M =
[[123,136,139,111,147,143,109,104,89,160,134],
[124,131,142,105,154,137,110,110,94,178,139],
[127,120,92,138,90,118,138,146,162,59,115],
[115,122,118,108,137,154,100,107,88,126,134],
[151,143,118,122,132,128,127,120,126,127,127],
[144,138,106,118,129,143,115,112,111,106,127],
[112,125,132,109,140,143,107,110,93,149,134],
[123,128,130,131,118,115,137,136,143,128,123],
[148,141,147,108,174,150,107,100,81,187,144],
[147,126,104,112,128,121,125,135,139,125,131]]
Indices start at 0.
(0, 0)	123
(3, 6)	100
(0, 8)	89
(7, 10)	123
(5, 5)	143
(5, 9)	106
(1, 9)	178
(0, 5)	143
(4, 10)	127
(9, 8)	139
(6, 1)	125
(7, 7)	136
(1, 0)	124
(2, 2)	92
(4, 3)	122
(5, 1)	138
(8, 9)	187
(9, 6)	125
(1, 4)	154
(6, 5)	143
(1, 7)	110
(3, 5)	154
(7, 1)	128
(0, 6)	109
(2, 9)	59
(8, 0)	148
(0, 4)	147
(3, 8)	88
(9, 9)	125
(4, 0)	151
(7, 3)	131
(3, 9)	126
(8, 3)	108
(2, 1)	120
(9, 10)	131

data = [105, 158, 150, 57, 114, 104, 103, 86, 131]
data[0] => 105
data[5] => 104
data[8] => 131

arr = [98, 113, 137, 127, 113, 162, 107, 121, 142, 64, 144, 161, 100, 123, 126, 149]
arr[0] => 98
arr[7] => 121
arr[13] => 123
arr[14] => 126
arr[11] => 161
arr[4] => 113
arr[15] => 149

grid =
[[127 132 146 105 155 126 124]
 [123 133 153 106 152 128 123]
 [112 138 170 109 148 131 121]
 [ 99 144 191 110 145 134 118]
 [125 132 149 106 154 127 124]
 [ 82 151 218 113 139 139 114]
 [131 130 141 103 157 125 125]
 [106 141 179 110 146 132 119]
 [116 136 162 108 150 129 122]
 [132 130 139 103 158 125 126]
 [129 131 143 104 156 126 125]
 [120 135 157 107 151 129 123]
 [ 91 147 205 111 142 137 116]]
grid[0,0] => 127
grid[9,-4] => 103
grid[2,-1] => 121
grid[-10,0] => 99
grid[-7,6] => 125
grid[11,2] => 157
grid[5,5] => 139
grid[-12,-5] => 153
grid[9] => [132, 130, 139, 103, 158, 125, 126]
grid[-7,1] => 130
grid[7,6] => 119
grid[1,-3] => 152
grid[-13,1] => 132
grid[12,0] => 91
grid[6,-4] => 103
grid[-5,5] => 129
grid[1] => [123, 133, 153, 106, 152, 128, 123]
grid[0,-1] => 124
grid[-12,1] => 133
grid[:, 5] => [126, 128, 131, 134, 127, 139, 125, 132, 129, 125, 126, 129, 137]
grid[2,0] => 112
grid[:, -4] => [105, 106, 109, 110, 106, 113, 103, 110, 108, 103, 104, 107, 111]
grid[-3,3] => 104
grid[:, 1] => [132, 133, 138, 144, 132, 151, 130, 141, 136, 130, 131, 135, 147]
grid[:, -7] => [127, 123, 112, 99, 125, 82, 131, 106, 116, 132, 129, 120, 91]
grid[-10] => [99, 144, 191, 110, 145, 134, 118]
grid[-12,-7] => 123
grid[:, -1] => [124, 123, 121, 118, 124, 114, 125, 119, 122, 126, 125, 123, 116]
grid[-11,2] => 170
grid[-3,-5] => 143
grid[-10,6] => 118
grid[11,-1] => 123
grid[12,-1] => 116
grid[7,-5] => 179

m = [121 144 149 133  99 137 118  52 140 137 129 124 143 125]
m[0] => 121
m[4] => 99
m[3] => 133
m[9] => 137
m[11] => 124

B =
[[ 84 109 110 117 116 196  72  70  87  64 113 206 111]
 [109 120 118  74 122 114 107 110  81  94  75 141 118]
 [159  71  81 119 110 154 155  85 146  94 113 161  91]
 [ 57 157 163 120 146 142  56  90  77  85 115 121 160]
 [ 93 103 105 118 110 175  88  92  99  87 118 179 106]
 [138 127 118 129 123 114 122 137 132 140 125 111 119]
 [ 96 139 142 116 133 116 100 126 102 120 117 109 140]
 [133 134 138 118 153 113 130 123 118 123 116 108 143]
 [ 87  97  95 100  90  85  82 172  86 163 106  83  92]
 [121 115 102 117 124 110 102 155 106 146 117 110 107]
 [111 128 136  94 122 118 111 103  99 104  92 136 132]
 [101  85 101 101 122 128 103 116  93 115 105 117 108]
 [110 116 116 117 123 110 108 139 109 134 118 102 118]
 [ 78 147 152  99 147 113  86 128  73 115 108 109 149]]
Rows and columns are counted from 0.
(0, 0) = 84
(8, 7) = 172
(2, 5) = 154
(2, 7) = 85
(1, 11) = 141
(8, 8) = 86
(9, 8) = 106
(3, 7) = 90
(0, 4) = 116
(9, 0) = 121
(5, 4) = 123
(7, 5) = 113
(13, 5) = 113
(7, 10) = 116
(2, 10) = 113
(7, 3) = 118
(2, 1) = 71
(2, 11) = 161
(9, 10) = 117
(13, 12) = 149
(2, 8) = 146
(9, 3) = 117
(11, 6) = 103
(10, 8) = 99
(1, 5) = 114
(0, 10) = 113
(13, 11) = 109
(8, 10) = 106
(3, 9) = 85
(6, 1) = 139
(3, 3) = 120
(8, 9) = 163
(13, 10) = 108
(6, 9) = 120
(0, 6) = 72
(11, 4) = 122
(12, 10) = 118
(9, 7) = 155

a =
[[203,117,133,143,196,113,127,91,123,175,158,55,125],
[66,168,92,166,119,126,93,90,142,170,54,176,68],
[102,199,165,191,115,78,113,168,157,132,98,63,120],
[83,99,94,108,109,190,169,64,113,133,72,92,99],
[184,184,173,92,152,97,112,124,200,176,134,171,198],
[161,127,170,130,172,128,110,91,144,177,79,115,86],
[172,179,164,64,79,125,180,176,163,154,179,102,160],
[147,112,64,128,142,170,147,194,76,86,68,195,182],
[187,193,85,119,160,147,195,136,82,69,123,99,100],
[151,125,74,77,184,134,128,129,74,69,128,66,186],
[55,96,164,188,180,144,113,183,130,146,84,91,94],
[144,196,126,120,147,87,194,118,97,176,95,172,189],
[147,102,189,90,56,62,130,173,105,76,202,143,169],
[171,118,188,73,119,191,68,159,54,61,190,170,72]]
a[-14, -13] -> 203
a[0] -> [203, 117, 133, 143, 196, 113, 127, 91, 123, 175, 158, 55, 125]
a[:, 9] -> [175, 170, 132, 133, 176, 177, 154, 86, 69, 69, 146, 176, 76, 61]
a[-3, -9] -> 147
a[2, -3] -> 98
a[-8] -> [172, 179, 164, 64, 79, 125, 180, 176, 163, 154, 179, 102, 160]
a[-9, 2] -> 170
a[-10, 8] -> 200
a[-4, -13] -> 55
a[:, -12] -> [117, 168, 199, 99, 184, 127, 179, 112, 193, 125, 96, 196, 102, 118]
a[0, -8] -> 113
a[8, 8] -> 82
a[-8, 2] -> 164
a[9] -> [151, 125, 74, 77, 184, 134, 128, 129, 74, 69, 128, 66, 186]
a[-7, -12] -> 112
a[3, 3] -> 108
a[6, -10] -> 64
a[-13, -13] -> 66
a[7, 8] -> 76
a[7] -> [147, 112, 64, 128, 142, 170, 147, 194, 76, 86, 68, 195, 182]
a[11, -1] -> 189
a[-3, 11] -> 172
a[9, 0] -> 151
a[2, -6] -> 168
a[-3, -8] -> 87
a[1, 7] -> 90
a[-4] -> [55, 96, 164, 188, 180, 144, 113, 183, 130, 146, 84, 91, 94]
a[0, 10] -> 158
a[:, -6] -> [91, 90, 168, 64, 124, 91, 176, 194, 136, 129, 183, 118, 173, 159]
a[0, -4] -> 175
a[-14, 6] -> 127
a[-9] -> [161, 127, 170, 130, 172, 128, 110, 91, 144, 177, 79, 115, 86]
a[-1, -3] -> 190
a[2, 1] -> 199
a[13] -> [171, 118, 188, 73, 119, 191, 68, 159, 54, 61, 190, 170, 72]
a[12, 4] -> 56

X = [131 123  71  51 118  58 102 119 140 127 183 164  93]
X[-13]: 131
X[10]: 183
X[-8]: 58
X[6]: 102
